128 stands for zero in the data rows.
Here are some rows, each followed by its group. Groups can overlap.
[165 135 186 193 117 163  77 169 162 126  79  77 190 189 136 191  87 175
 183 109  96  91 192 168 106  99 180 116 147] wax
[136 126 161 162  87 137 118 115 109 119 115 111 142 163 128 147 106 146
 129  99 100  98 164 116 117  78 138  96 119] dust
[112  80 131 108 153 123 150  87 100  75 155 161  59 137  81  66 100 125
  63 131 124 111 113  92 148 155  81 158 106] goat
[ 90 157 150 134  92  87 129  78  73 155 126 121 105 148 157 111 156 122
  92 128 136 144 135  82 119  88 107  97 128] barn
[196 141  97 124 228 194 200 210 219 158 206 210 169 102 137 158 193 152
 189 197 201 201 122 210 207 227 170 226 165] moss
[ 94 174 134  99  87 102 125  74  70 177 122 117  69 126 173  71 173 113
  72 137 137 152 102  78 113  84  62  92 152] barn
[140 121 165 166  91 148 114 127 121 113 111 106 154 168 123 160  93 154
 141 105 100  91 171 128 122  81 149  99 126] wax
[117  88 127 109 165 116 180 133 144  95 179 182 109 124  89 106 132  99
 117 166 156 142 110 139 171 171  99 166 139] dust
[122 119  89  92  85 124 123 111 105 127 120 115 113  92 118 107 153  84
 125 158 157 159  91 113 112  91 107  90 116] tile
[115  84  80  98 148 116 148 132 144  95 145 140 127  86  82 120 129  98
 128 147 151 145  97 137 141 156 121 144 106] moss
[122 113 150 151  96 119  99 141 139 105  96  92 146 152 115 148  85 133
 141  68  66  70 151 145  85 107 136  94 108] dust
[116 142 156 150  88 113 125  92  87 138 122 117 120 157 144 125 133 133
 106 104 114 121 151  95 111  85 129  93 118] barn
[126 135  78  79 148 127 124 133 145 138 129 136 113  78 133 103 119  99
 132 107 116 119  78 138 119 156 113 144 119] tile
[168 141 194 201 116 169  80 167 160 132  86  73 195 197 142 200  91 183
 182 119 105  99 201 166 114  94 189 114 155] wax
[126  90  81 104 157 123 145 143 154 104 142 145 137  87  87 129 141 111
 136 144 150 153 102 147 137 164 133 154 122] moss
[ 87 133 115 126 101  88  93  87  78 129  90  92 111 120 134 120 111 108
  99  84  94  98 126  69  77 114 108  96 106] drum
[ 64 147 122 102  91  65 116  69  73 143 113 108  66 112 148  79 124 100
  62 110 119 122 102  61 103 105  85  86 119] goat
[ 95 162 116  75 101  97 111  95  93 158 108 103  64 106 163  58 138 108
  84 104 113 119  78  98  97 114  73  95 135] barn
[ 83 110 117 110 112  78 117 105 112 108 115 122 103 118 111 104 112  93
 101  89  99 105 111 107  96 124  93 108  83] barn
[119  77 112 124 152 115 127  91  80  73 132 139  97 118  79 110  91 106
  91 105  99 101 123  69 122 154 106 148  80] drum
[179 213 188 140 199 188 234 127 116 219 232 220  79 176 214  82 248 168
 108 252 251 250 145 104 246 183 137 209 218] drum
[158 117  86 109 187 154 161 175 186 120 166 172 145  92 114 136 122 122
 154 144 136 130 107 178 161 190 143 184 132] moss
[ 78 118 100 111 115  74 106  86  78 114 103 105  86 105 119  98 103  93
  82  99 108 112 110  66  92 126  93 110  90] goat
[ 96 115  87  89 142  92 153 116 128 119 151 156  95  84 115  92 138  71
 102 131 137 138  89 124 137 151  85 140  95] dust
[140 133  86  88 185 139 195 153 164 143 194 197 117  87 131 108 171  96
 133 177 180 177  86 157 187 189 114 185 136] tile
[208 178 104 109 233 206 232 212 221 194 229 221 160  89 174 146 226 166
 187 244 244 237 108 210 238 232 173 231 204] moss
[119  81  97 108 152 115 127  94  74  77 132 139  96 103  83 101 110  90
 108 107 116 119 107  72 122 145  97 148  80] drum
[170 150 198 203 124 168  84 176 169 140  89  97 196 201 151 198 101 184
 189 113 100  99 202 175 102 119 187 122 158] dust
[ 82 128 103  99 118  78 129  99  97 124 126 121  87  94 129  92 128  81
  77 125 133 136  99 105 118 116  81 114 101] drum
[118 135  78  74 112 119 115 117 111 146 112 108 106  76 133  97 152  94
 125 115 118 132  73 119 103 124 107 107 138] tile
[135  84  93 112  91 143 126 134 128  96 123 118 140  99  82 133 131 111
 148 155 156 149 110 135 120 105 133  93 113] moss
[177 212 187 139 203 186 237 128 121 217 235 224  77 176 213  82 247 167
 107 250 250 249 145 109 244 186 136 213 216] drum
[138 104  82 108 146 139 128 138 142 120 127 134 145  89 101 135 150 121
 152 124 132 135 105 138 117 154 142 142 137] moss
[173 146 197 203 122 171  70 175 167 137  77  84 198 199 147 200  97 184
 189 116 103  99 202 173 100 106 189 121 157] dust
[139 130 180 177  91 154 106 138 132 121 102  98 165 183 132 171  88 169
 152 111 101  89 177 138 124  82 160  99 141] wax
[141 101 140 149  92 137 118 126 120  95 116 111 153 144 103 155  99 132
 140 115 116 109 148 127 131  83 146 101 104] tile
[ 66 129  71  90 105  62 121  89 100 128 119 123  89  77 130  92 133  93
  85 105 115 123  89  99 102 119  80 103 101] barn
[136 235 210 162 147 150 114  79  76 231 124  92  92 197 236 104 207 188
  83 202 203 205 167  64 163 117 138 151 207] drum
[ 94 117  89  91 139  90 150 114 126 120 149 154  95  85 117  92 138  73
 101 129 135 137  91 122 135 149  84 138  96] dust
[ 90 189 164 116 101 105 128  59  64 185 129 112  87 153 191  92 164 143
  73 136 144 146 122  64 130  85  93 107 162] drum
[163 131 183 189 116 160  80 167 160 122  81  75 187 186 133 188  84 171
 181 107  94  88 189 166 109  98 177 114 144] wax
[151 109  87 100 192 149 166 166 177 105 171 177 131  92 110 122 117 107
 147 149 141 127  98 170 167 195 128 189 127] tile
[151 135 181 184 115 149  74 166 159 126  77  86 177 183 136 179  90 166
 171  95  83  83 184 165  92 108 168 113 140] dust
[122  84 121 129  93 118 120 136 130  78 117 112 137 125  86 135  86 113
 139  99 101  96 128 137 113 107 126  87  84] tile
[172 147 199 206 119 173  73 171 164 138  78  75 199 202 148 204  97 188
 185 121 107 102 205 170 105  97 193 118 160] wax
[114  90  82  90 154 110 159 134 146  97 156 150 109  86  90 104 124  79
 120 132 137 134  89 141 145 163 101 153  88] tile
[ 96 106  98 109 131  92 113  95  74 102 112 120  97 103 107 102 111  91
  91 107 116 120 108  82 100 134  91 126  79] drum
[134  65 102 114 164 129 140  92  78  65 145 152 104 108  67 107 103  96
  99 119 113 113 113  69 137 150 111 161  95] drum
[162 114  89 113 190 158 164 179 190 120 170 176 150  95 111 141 125 127
 158 148 140 133 111 182 165 194 148 187 133] moss
[150 173  98  58 178 159 213 109  94 190 211 199 105  89 169  91 222 140
 116 224 225 225  62  85 217 162 113 188 189] drum
[ 99 138 129 118  89  94 126  90  85 139 124 118 112 129 139 112 148 102
 104 131 139 143 119  93 116  86 101  94 111] barn
[ 79 166 141 118  74  82 103  79  74 162 100  95 106 131 168 112 142 120
  93 105 107 122 118  83  88  90 101  69 139] drum
[141  73 118 133  92 136 120 141 134  69 117 113 150 124  74 146  94 121
 155 124 124 116 132 141 128  98 139  99  98] tile
[113 105 128  94 146 109 122  93 105 101 127 135  49 129 106  52  97 121
  66  99 103 107  99  96 116 154  77 142  94] barn
[174 148 200 206 121 175  69 174 166 139  76  80 201 202 149 204  99 188
 188 120 107 102 206 172  99 102 192 120 161] dust
[ 76 163 143 121  92  77 129  74  69 164 126 121  97 140 163 101 169 115
  88 144 149 158 123  78 119  88  90  97 136] barn
[150 114 167 177 100 157 103 150 143 104 101  96 177 171 115 181  72 160
 164 113 104  92 176 150 127  87 171 102 132] tile
[155 137 103 114 193 151 193 173 184 145 195 200 146 109 136 140 170 116
 158 179 180 177 114 178 191 197 138 193 136] tile
[141 105  87 113 171 138 146 158 169 121 151 158 150  93 101 141 132 127
 150 130 137 140 110 161 144 176 148 168 130] moss
[144 117 164 169 107 141  91 158 151 108  88  84 168 167 118 169  76 151
 164  89  80  70 169 157 100 100 157 105 124] wax
[145 168  92  62 175 154 209 108  92 185 207 197 113  76 163  99 216 134
 115 218 220 220  61  84 212 160 120 183 184] drum
[ 74 126 130 118  95  72 105  93 102 123 102 109 100 130 128 103 121 103
  93  87  98 108 119 103  82 109  92  90  99] barn
[119 194 117  83 149 134 181  89 102 211 178 174 101 102 189 110 224 160
  85 196 200 208  82  98 179 150 116 153 194] goat
[ 68 124  78  90 111  63 126  91 103 124 124 129  87  85 125  88 132  86
  85 108 117 124  89 102 107 124  77 109  96] barn
[101 120 129  84 135 102 112 101 113 116 117 124  56 118 121  53  99 119
  75  95 105 109  89 105 104 144  73 131  94] barn
[146 111  87  93 185 144 159 160 171 107 165 171 123  89 112 115 114 102
 140 142 134 123  92 164 160 189 121 182 125] tile
[145  93 144 156  95 146 113 142 136  84 110 105 166 148  94 164  81 141
 156 116 113 103 155 142 134  88 155 104 113] tile
[140  71 114 129  91 136 122 139 133  69 119 114 147 119  72 143  99 118
 153 127 127 120 128 140 127 100 137  98  97] tile
[137 113 158 163 104 134  94 154 147 105  91  87 161 161 115 162  77 145
 157  83  75  64 163 154  96 101 150 102 118] wax
[ 65 124 118 104 103  61 118  88  99 123 115 121  88 113 125  90 127  90
  84 100 110 118 105  99  98 117  79 101  96] barn
[139 105  83 108 153 140 128 138 149 121 133 140 146  89 102 136 143 122
 152 124 132 135 106 142 123 160 143 149 139] moss
[ 66 137  84  83  83  70 103  78  86 141 100 104  93  78 132  98 138 106
  82 101 110 122  83  89  84  99  89  80 116] goat
[136  92 116 127  91 131 122 124 118  93 119 114 142 121  93 138 116 114
 138 132 134 129 126 126 129  87 132 100  93] tile
[106  98  84  86 149 102 156 126 138 103 155 160 102  87  97  97 128  72
 112 130 135 134  85 133 141 158  93 147  88] wax
[ 73 116 114 103 109  68 120  96 107 115 118 124  93 114 117  94 121  87
  91  97 107 114 104 106 100 122  83 106  88] barn
[138 101  83 108 144 139 130 137 140 117 127 133 145  90  97 136 153 121
 151 126 134 137 106 138 119 153 142 140 136] moss
[134 106 135 141  90 129 121 118 113 101 118 113 146 139 107 147 109 124
 132 116 119 115 141 120 128  82 137  98  96] wax
[ 73 120 120 110 103  69 113  95 105 117 111 117  96 121 121  98 120  94
  92  91 102 110 110 105  92 117  87 100  92] barn
[121 121 137 137  86 116 124 105 100 118 121 116 132 139 122 137 123 119
 119 114 120 121 137 107 122  83 127  93  96] dust
[ 73 172 146 104  83  87 120  64  65 167 117 113  51 136 173  64 147 125
  42 115 124 127 104  69 109  91  86  88 144] goat
[173 145 197 202 122 171  68 174 167 136  76  82 198 199 147 200  96 184
 188 116 103  99 202 173 100 104 189 120 157] dust
[ 70 166 141 109  81  81 117  70  72 162 114 109  46 130 167  58 142 119
  46 111 120 123 109  74 104  96  90  84 138] goat
[150 118 171 181 100 156 102 149 143 109 100  95 177 175 119 182  74 164
 163 113 104  92 180 149 127  86 171 101 135] tile
[135 132 167 161  86 139 118 113 107 124 115 110 140 169 133 146 108 151
 127  95  96  96 166 115 114  78 137  95 125] dust
[106 116 143 141  99 104  98 125 128 110  98  98 132 145 118 134  96 123
 126  59  71  81 141 133  76 112 122  94 102] barn
[175 211 185 138 202 184 235 125 121 215 233 224  75 174 212  80 245 164
 104 248 248 247 143 107 242 187 133 210 214] drum
[187 140  83 111 226 185 201 199 209 157 207 212 155  86 136 144 191 143
 177 200 203 203 108 200 209 226 159 227 166] moss
[154 109  89 115 183 149 157 171 182 125 162 168 153  95 105 143 130 129
 152 139 135 138 113 174 157 187 151 180 132] moss
[143  76 119 134  94 139 120 138 132  73 117 113 152 124  77 147 101 122
 152 130 130 122 133 139 132  94 141 102 101] tile
[ 79 110 102  94 121  74 132 102 114 111 130 136  91 103 111  90 124  76
  93 108 117 121  94 112 114 133  80 119  84] dust
Which 3 other groups have their centres nearest to the centre of group barn, nearest first?
goat tile dust
Which 5 groups are nearest to each row below, nearest first, going by the average distance to the group's rows?
[161 133 183 189 116 159  78 168 161 124  77  78 186 186 134 188  86 171
 181 105  93  88 189 167 105 100 176 115 144] wax dust tile barn moss
[167 114  91 113 198 163 172 183 194 110 177 183 148  97 114 139 125 124
 165 156 147 134 111 186 174 200 145 195 132] moss tile dust wax barn
[196 146  91 119 230 194 202 208 218 163 208 213 164  93 142 152 198 152
 186 200 203 203 116 208 210 229 168 228 168] moss tile drum dust wax
Group wax spreads out most along one direction. Which 3 other groups' directions of most spread are closest to that one, closest first?
dust tile barn
Group drum spreads out most along one direction. Which 3 other groups' directions of most spread are closest to that one, closest first?
goat moss barn
Which 3 other groups have their centres nearest to the centre of group dust, nearest first?
wax tile barn
Which 4 groups are nearest to each row below, nearest first, going by the distance to the centre of the group?
[130  69 113 124 160 126 137  82  75  65 142 149  87 119  70  99  93 106
  80 116 110 103 124  63 134 150 108 158  91] barn tile goat drum
[161 146 198 200 110 162  85 160 153 137  90  78 188 193 147 193  96 182
 175 123 109 102 199 160 119  89 182 108 160] wax dust tile moss
[184 107  98 125 216 181 189 201 211 116 195 200 162 104 108 154 151 141
 182 176 166 158 123 203 194 217 162 214 152] moss tile drum dust
Which 5 groups are nearest to each row below, nearest first, going by the distance to the centre of the group?
[186 104 100 127 219 183 192 202 212 118 198 202 165 106 105 153 153 143
 183 180 169 160 125 204 198 219 164 217 155] moss tile drum dust wax
[ 63 136 128 115  88  65 106  81  89 134 103 108  91 118 137  96 132 104
  82  97 107 118 116  91  85 103  85  85 108] barn goat dust tile drum
[138 124  82  85 168 134 144 155 166 119 149 155 117  82 125 108 111 100
 135 123 117 120  84 159 141 174 116 165 122] moss tile dust drum barn
[120 114 116 118  87 115 124 108 102 115 121 116 126 119 114 123 132 100
 122 132 137 136 117 110 121  84 116  92  90] barn tile dust goat drum
[ 80 164 139  96  87  81 113  79  78 160 110 106  44 129 166  50 141 118
  59 107 116 121 101  83 100 102  78  82 137] goat barn drum dust tile
[133 138 172 159  85 141 118 111 105 130 115 110 138 174 140 143 111 155
 125  92  92  96 165 112 110  78 135  93 130] dust wax tile barn goat
[107 107 125  99 141 103 117  89 100 103 122 130  45 130 108  51  97 118
  61  93 103 106 103  91 111 150  82 137  90] barn goat tile drum dust
[164 108  90 116 192 160 166 181 192 124 172 177 154  96 104 145 141 131
 160 150 146 148 114 184 167 195 152 189 125] moss tile dust drum wax
Which 3 other groups have their centres nearest to the centre of group moss, nearest first?
tile drum dust
Which 5 groups are nearest to each row below, nearest first, going by the distance to the group's nearest row?
[ 95 129 123  89 123  96 104  95 107 125 105 113  47 124 130  48 107 116
  68  96 106 110  94  97  90 134  76 118 101] barn goat drum dust tile
[159 204 164 117 168 173 203  88  86 221 201 192  83 153 199  73 250 170
  90 234 235 242 122  74 211 159 139 176 220] drum goat tile moss barn
Group goat spreads out most along one direction. Which 3 other groups' directions of most spread are closest to that one, closest first?
drum moss tile
Group barn spreads out most along one direction. Which 3 other groups' directions of most spread are closest to that one, closest first?
drum goat moss
Which 3 other groups have their centres nearest to the centre of group wax, nearest first?
dust tile barn
Which 4 groups are nearest to each row below, nearest first, going by the distance to the group's nearest row?
[123  98 130 117 168 120 181 141 152 115 179 182 119 128  94 117 151 101
 127 166 163 157 118 147 171 174 109 168 135] dust moss tile wax
[152 140  98 111 191 149 197 171 182 147 195 199 144 104 139 138 171 114
 155 178 180 177 109 175 189 196 136 191 135] tile moss dust drum
Which 3 other groups have their centres nearest to the centre of group drum, nearest first?
goat barn tile
Which 4 groups are nearest to each row below, nearest first, going by the average distance to the group's rows?
[ 94 162 109  73  86  97 115  93  88 169 112 108  72 101 161  66 157 100
  90 120 121 137  76  96 103 101  74  82 149] barn goat tile drum
[134  89  78 100 165 130 150 151 162 103 148 152 133  85  87 124 139 106
 129 150 157 156  98 155 144 171 128 161 118] moss tile barn dust
[170 145 197 204 117 171  77 169 162 136  82  72 197 200 146 202  95 186
 183 121 107 101 204 168 110  96 191 116 159] wax dust tile moss
